Some points:
[-0.55  0.04 -0.17  0.26  1.14  1.73  0.49  1.21 -0.18 -0.51 -0.49  0.93
 -1.07  0.52 -0.35 -1.08  0.15 -0.48 -1.9   0.17 -0.38  0.06  0.29  1.4 ]
[ 0.2  -0.25  0.68 -0.68 -0.23  0.42 -1.05 -0.74 -0.49  0.46 -1.23  0.92
 -1.42  1.34 -0.81  0.86 -1.15  0.67 -1.51 -0.24 -0.81 -0.28  0.37 -0.39]
[ 0.09 -4.07  0.46 -0.98  1.05  0.43  2.33 -0.47 -0.26 -1.62 -2.02 -0.78
 -1.99  0.07 -0.78 -1.5  -2.32 -1.21  3.19  3.5   3.44  2.13  1.47 -1.06]
[-0.87  1.54 -0.02  1.07 -0.18 -1.54 -0.86 -0.01  0.24 -2.31 -0.9  -0.58
  0.56  1.43  0.66  1.48  0.93  1.    0.43 -0.66 -1.19 -1.75  0.49  1.96]
[ 0.43  1.27 -0.85  0.   -1.51 -0.47  0.2  -0.09 -0.66 -0.17  0.38 -1.09
  0.08  2.38  0.05 -1.68 -0.75  0.85 -0.48 -0.21 -0.21 -0.35 -1.13 -0.12]
[-0.3   0.68 -0.8  -0.28  1.79  0.9   0.04 -1.04  0.36 -0.71 -0.15 -0.24
 -1.35  0.63 -0.21 -0.01  0.12 -0.03  0.17  1.13  0.68 -1.82 -0.89 -0.85]
[-0.43 -0.2   0.03 -0.22  0.13  0.93  0.93  0.5  -1.79  1.2  -0.47  0.11
 -0.81  0.91 -0.17  0.45  0.23 -1.11 -1.13  0.14 -0.75  0.29  0.41  0.23]
[-0.75  1.51 -0.44  0.39  1.24 -1.23 -0.79 -1.01  0.87 -0.46 -0.55  0.09
  2.   -0.81 -0.22  0.96 -1.48 -0.85  0.75  2.35  0.65 -1.5  -0.79  0.1 ]
[-0.41 -1.02 -1.34  1.25  0.69 -0.02  0.61 -0.17 -0.56  0.14 -0.23  0.46
 -1.08  1.59 -1.11 -1.08 -0.8  -0.14  1.01 -0.23  1.71  0.42  0.47  1.01]
[ 0.71  0.43 -0.09 -1.32  0.63  1.33  0.16  1.17 -1.37 -0.12 -0.67  0.04
 -0.33  0.32 -0.11 -0.16  0.99 -1.   -1.84  0.49 -0.1  -0.5   0.55  0.25]
[ 0.36 -0.77  0.68 -0.41  0.62 -0.47 -1.17  0.49 -1.42  0.65 -0.43 -0.77
 -2.06 -0.04 -0.01 -0.53  1.42 -1.33 -1.18 -1.12 -1.93  0.88 -0.23  0.43]
[ 0.32 -0.51 -0.85  2.25  0.38 -1.06 -0.56  0.09  0.22  1.07  0.81 -0.36
 -0.24  0.16 -0.43  0.65 -1.58  0.6   0.25 -1.49  0.92 -0.3  -0.8   0.19]
[ 0.03 -0.09 -0.23  0.63 -0.91  0.29  0.3  -1.03  0.37 -0.55  0.72 -1.2
  0.33 -0.52  0.02 -0.18 -0.3  -0.89 -0.41  0.1  -2.06 -0.69  0.68 -0.29]
[ 0.94  1.44 -0.37 -0.58  0.4   0.89  0.87 -1.18  1.32  1.45  0.87  0.4
  1.88 -1.76 -0.21 -1.22  1.18 -0.15  0.96 -1.31 -1.43 -0.08  1.3   0.15]
[-0.2   0.02 -0.14  0.48  0.24  1.1   0.51  1.18 -1.34  0.15 -1.86 -0.02
 -0.49  1.82  0.23  0.48 -0.13  0.57 -0.08 -0.14 -1.75  0.96  0.52 -0.49]
[-0.03 -1.65 -1.41 -0.65  0.13  0.64  0.6  -1.68 -2.18  1.28 -0.3  -1.06
  0.9   1.51  0.25 -0.52  0.79  0.    0.77  0.19  1.39  1.89 -1.24 -0.23]
[ 0.28 -0.01  0.72 -1.37  0.73  0.18 -1.59  0.32 -0.03  0.48 -0.59  0.42
 -1.06 -0.91 -0.41 -1.61  0.38  0.35 -0.98  0.87 -0.96 -1.51  1.86 -0.04]
[-0.47 -0.12 -0.18  1.76 -2.11 -0.92  0.71 -0.08  1.64 -0.19  0.21 -0.76
 -0.01  0.21  0.51 -0.25 -0.1   1.43  0.84  0.97  1.48 -1.3  -0.87 -1.49]
[-0.09  0.43  0.97  0.11 -0.04 -0.41 -0.66  0.19 -1.06  0.93  0.67  0.5
 -0.3  -0.26  0.84  1.78 -1.54 -1.22 -1.27  0.62 -0.36 -0.11 -0.24 -0.48]
[-1.06 -0.46 -0.61 -0.61 -2.66 -1.09  2.32  0.7   1.29 -0.04  0.19 -1.45
 -0.85  0.3  -0.43 -0.15 -0.63 -0.67  1.93  0.01 -0.4   1.06 -0.98 -0.72]
[ 0.09 -0.77 -0.26 -0.34  0.93 -0.19  0.6   1.6  -0.88 -0.13  0.71  0.48
 -0.5   1.    0.24 -0.56  0.75 -0.27 -0.29  0.92 -1.29  1.28  0.8   0.38]
[-0.1  -1.14 -0.55 -0.06 -0.49  1.15  0.05 -2.13 -0.65 -0.98  1.55  0.16
  0.79 -0.15 -2.09 -0.41  0.09 -0.1  -0.11 -1.28  1.1   1.82 -1.21 -1.37]
[ 0.22 -0.04 -0.02  1.44 -0.03 -0.8  -0.36  0.21  0.36 -0.26 -0.14 -1.13
  0.07 -0.64 -0.15 -0.04 -1.07 -0.59  0.83  0.09 -0.19  0.83  0.09  1.32]
[-0.32  0.34  1.03  0.17 -0.54 -0.67  0.77 -0.11  0.32 -0.57  1.31 -0.73
 -1.29  0.89  0.25  0.89 -0.56  1.4   1.65 -1.11  0.29 -0.19 -1.01 -0.11]
[ 0.38  0.23  0.12  0.96 -1.09 -0.34  0.69 -0.91  1.23 -1.21  1.31 -0.37
 -0.63  0.34  1.45 -0.08 -0.3   1.83  0.14  0.16  2.   -0.35  0.1  -0.21]
[-0.61  0.21  1.5   0.22 -0.11 -0.64 -1.15  0.75 -0.14  0.15  1.    1.54
 -0.09 -0.73  0.59  1.52 -0.24 -0.93 -0.1   1.03  0.81  0.34  0.94 -0.66]
[ 0.49  2.28  0.52  1.15 -0.78 -0.67 -1.7  -0.51  0.74  0.43  0.82 -0.11
  0.88 -1.45 -0.16 -0.2   0.14  1.97  1.3  -0.21  0.8  -0.84  0.25  0.41]
[-0.87 -0.83 -0.63 -1.72  0.    0.73 -0.18  0.94  0.87  1.3  -0.97 -0.44
 -1.54 -0.11 -0.83  0.45  0.34  0.47 -0.4   1.11 -0.55 -0.1   1.14  1.48]
[-0.32 -1.37  0.87  0.34  0.39 -0.49  0.26 -1.45 -0.49 -0.97  0.38 -1.17
  2.05 -0.15 -1.29  0.59 -0.04 -0.76  0.96  1.52  1.95 -0.52  0.36  0.4 ]
[ 0.27 -1.6   0.7  -0.11  1.66  0.58 -0.33 -1.51  0.12 -1.09 -0.4  -0.83
  1.69 -0.18 -0.77 -0.71 -0.79 -0.21  0.98  0.91  1.18  0.24 -2.21  1.05]
[-1.24 -2.18  1.39 -0.15  0.72 -1.71 -1.77 -0.23  0.75  1.6   0.23  0.33
  1.06 -2.3   1.7   0.88 -1.8  -0.33  0.07 -0.04 -1.14  0.51 -0.47 -0.82]
[ 0.73 -2.02 -0.3  -0.26  0.21 -1.09  0.3   0.62  0.41 -0.54 -0.86  1.23
  0.72  1.47  0.29 -0.59  2.95  0.72 -0.92 -0.74 -0.08 -0.01 -0.1  -0.3 ]
[ 1.2  -1.37  0.43 -1.17  1.09  0.68 -0.66 -0.3   1.66 -0.28 -1.2   0.73
 -0.07 -1.95  0.14 -0.89  1.46 -0.67  0.23 -0.26 -1.65 -0.83  0.93  0.37]
[-1.43  0.91  0.47 -1.88  0.99 -3.06  2.29  0.62 -0.81 -0.13 -2.04  2.41
  1.44 -2.62 -0.89  0.2   0.88  1.2   0.46 -1.03  1.58  0.07  0.24  0.82]
[-0.95  1.66  1.38 -0.91 -1.27  2.44 -0.26  1.72 -0.92  0.27 -2.58 -4.27
  0.99  0.99  0.29 -0.66  0.12  1.59 -0.29 -1.15  1.3   1.02  0.06 -1.66]
[ 0.   -0.36 -2.53  0.27 -0.92  1.77 -0.48  1.83  1.71  1.7   0.27  0.09
  0.36 -0.9  -0.35  0.9   1.65 -0.06  1.53 -0.45  1.95 -0.83  0.29 -1.03]
[ 0.73 -0.87 -2.42 -0.03 -2.34  1.06  0.74  1.09 -2.2  -0.17 -0.03  1.1
  0.45 -0.38  0.43  0.14  0.11 -1.2   1.58 -1.15  0.35 -1.19 -0.46  0.76]
[ 1.28  0.53 -0.66 -1.71  0.15  1.07  0.61  1.06 -1.4   0.1  -1.25  0.27
 -0.25  0.71  0.63 -0.14 -0.21 -0.54 -1.44  0.39 -2.4   2.88  0.44  1.03]
[-0.58 -0.96  1.43 -0.66  1.43 -0.15 -0.07 -2.42 -0.46  0.47  1.03 -0.34
 -1.08  0.47 -0.81 -1.71 -0.5  -0.26  0.82 -0.57  3.17  0.03 -0.09  0.58]
[-1.25  0.06  0.61  1.38 -0.59 -1.4  -0.87  0.11 -1.41 -0.56  1.23  0.75
  0.01 -0.67  1.74  0.63 -1.71 -0.21 -0.36  1.11 -0.34  0.81 -0.21 -0.92]
[ 0.01 -0.8  -1.16  0.17  0.16  0.5  -0.1   0.22 -0.22 -0.41 -0.56 -0.46
 -1.3   0.66  1.36  0.19  0.74  0.37 -0.94 -0.31 -0.91  0.46  0.02  1.01]
[ 1.38 -0.85 -0.51 -0.25 -0.96 -1.65  1.36 -0.03  0.62  0.51  1.32 -0.37
  1.8  -0.53 -0.56  2.21  1.71  0.81 -0.8   1.4   0.13  1.52 -0.69  0.46]
[ 0.67  1.34  1.17 -0.31 -0.09  0.68  1.04 -0.43 -0.31  0.38  0.08  0.25
 -0.28 -1.16 -0.31 -0.19  0.19  1.    0.54  0.87 -0.56 -0.66 -0.52 -0.19]
[ 0.89  0.14  0.28 -0.28 -0.38 -1.4  -0.51  0.61  1.14 -1.09 -0.44  0.22
  0.37 -1.74  0.63  0.34 -2.61 -1.89 -1.01 -0.71 -0.09  0.    1.85 -0.57]
Along one direction, these points spread out more than along any other. Take the direction at right angles to it along which they spread out most. Go by this last direction. For each point below, how far along it does it lie, from 0 to 99? 50 is the average, and the first point above lies past it. One standard deviation of the points above along it is 16.
[-0.2   0.02 -0.14  0.48  0.24  1.1   0.51  1.18 -1.34  0.15 -1.86 -0.02
 -0.49  1.82  0.23  0.48 -0.13  0.57 -0.08 -0.14 -1.75  0.96  0.52 -0.49] 62
[ 1.38 -0.85 -0.51 -0.25 -0.96 -1.65  1.36 -0.03  0.62  0.51  1.32 -0.37
  1.8  -0.53 -0.56  2.21  1.71  0.81 -0.8   1.4   0.13  1.52 -0.69  0.46] 39
[ 0.27 -1.6   0.7  -0.11  1.66  0.58 -0.33 -1.51  0.12 -1.09 -0.4  -0.83
  1.69 -0.18 -0.77 -0.71 -0.79 -0.21  0.98  0.91  1.18  0.24 -2.21  1.05] 60
[ 0.   -0.36 -2.53  0.27 -0.92  1.77 -0.48  1.83  1.71  1.7   0.27  0.09
  0.36 -0.9  -0.35  0.9   1.65 -0.06  1.53 -0.45  1.95 -0.83  0.29 -1.03] 44
[ 0.28 -0.01  0.72 -1.37  0.73  0.18 -1.59  0.32 -0.03  0.48 -0.59  0.42
 -1.06 -0.91 -0.41 -1.61  0.38  0.35 -0.98  0.87 -0.96 -1.51  1.86 -0.04] 47
[ 0.94  1.44 -0.37 -0.58  0.4   0.89  0.87 -1.18  1.32  1.45  0.87  0.4
  1.88 -1.76 -0.21 -1.22  1.18 -0.15  0.96 -1.31 -1.43 -0.08  1.3   0.15] 33
[ 0.38  0.23  0.12  0.96 -1.09 -0.34  0.69 -0.91  1.23 -1.21  1.31 -0.37
 -0.63  0.34  1.45 -0.08 -0.3   1.83  0.14  0.16  2.   -0.35  0.1  -0.21] 40
[-0.75  1.51 -0.44  0.39  1.24 -1.23 -0.79 -1.01  0.87 -0.46 -0.55  0.09
  2.   -0.81 -0.22  0.96 -1.48 -0.85  0.75  2.35  0.65 -1.5  -0.79  0.1 ] 28
[-0.41 -1.02 -1.34  1.25  0.69 -0.02  0.61 -0.17 -0.56  0.14 -0.23  0.46
 -1.08  1.59 -1.11 -1.08 -0.8  -0.14  1.01 -0.23  1.71  0.42  0.47  1.01] 69
[ 1.28  0.53 -0.66 -1.71  0.15  1.07  0.61  1.06 -1.4   0.1  -1.25  0.27
 -0.25  0.71  0.63 -0.14 -0.21 -0.54 -1.44  0.39 -2.4   2.88  0.44  1.03] 67
[ 0.22 -0.04 -0.02  1.44 -0.03 -0.8  -0.36  0.21  0.36 -0.26 -0.14 -1.13
  0.07 -0.64 -0.15 -0.04 -1.07 -0.59  0.83  0.09 -0.19  0.83  0.09  1.32] 44
[ 0.01 -0.8  -1.16  0.17  0.16  0.5  -0.1   0.22 -0.22 -0.41 -0.56 -0.46
 -1.3   0.66  1.36  0.19  0.74  0.37 -0.94 -0.31 -0.91  0.46  0.02  1.01] 56
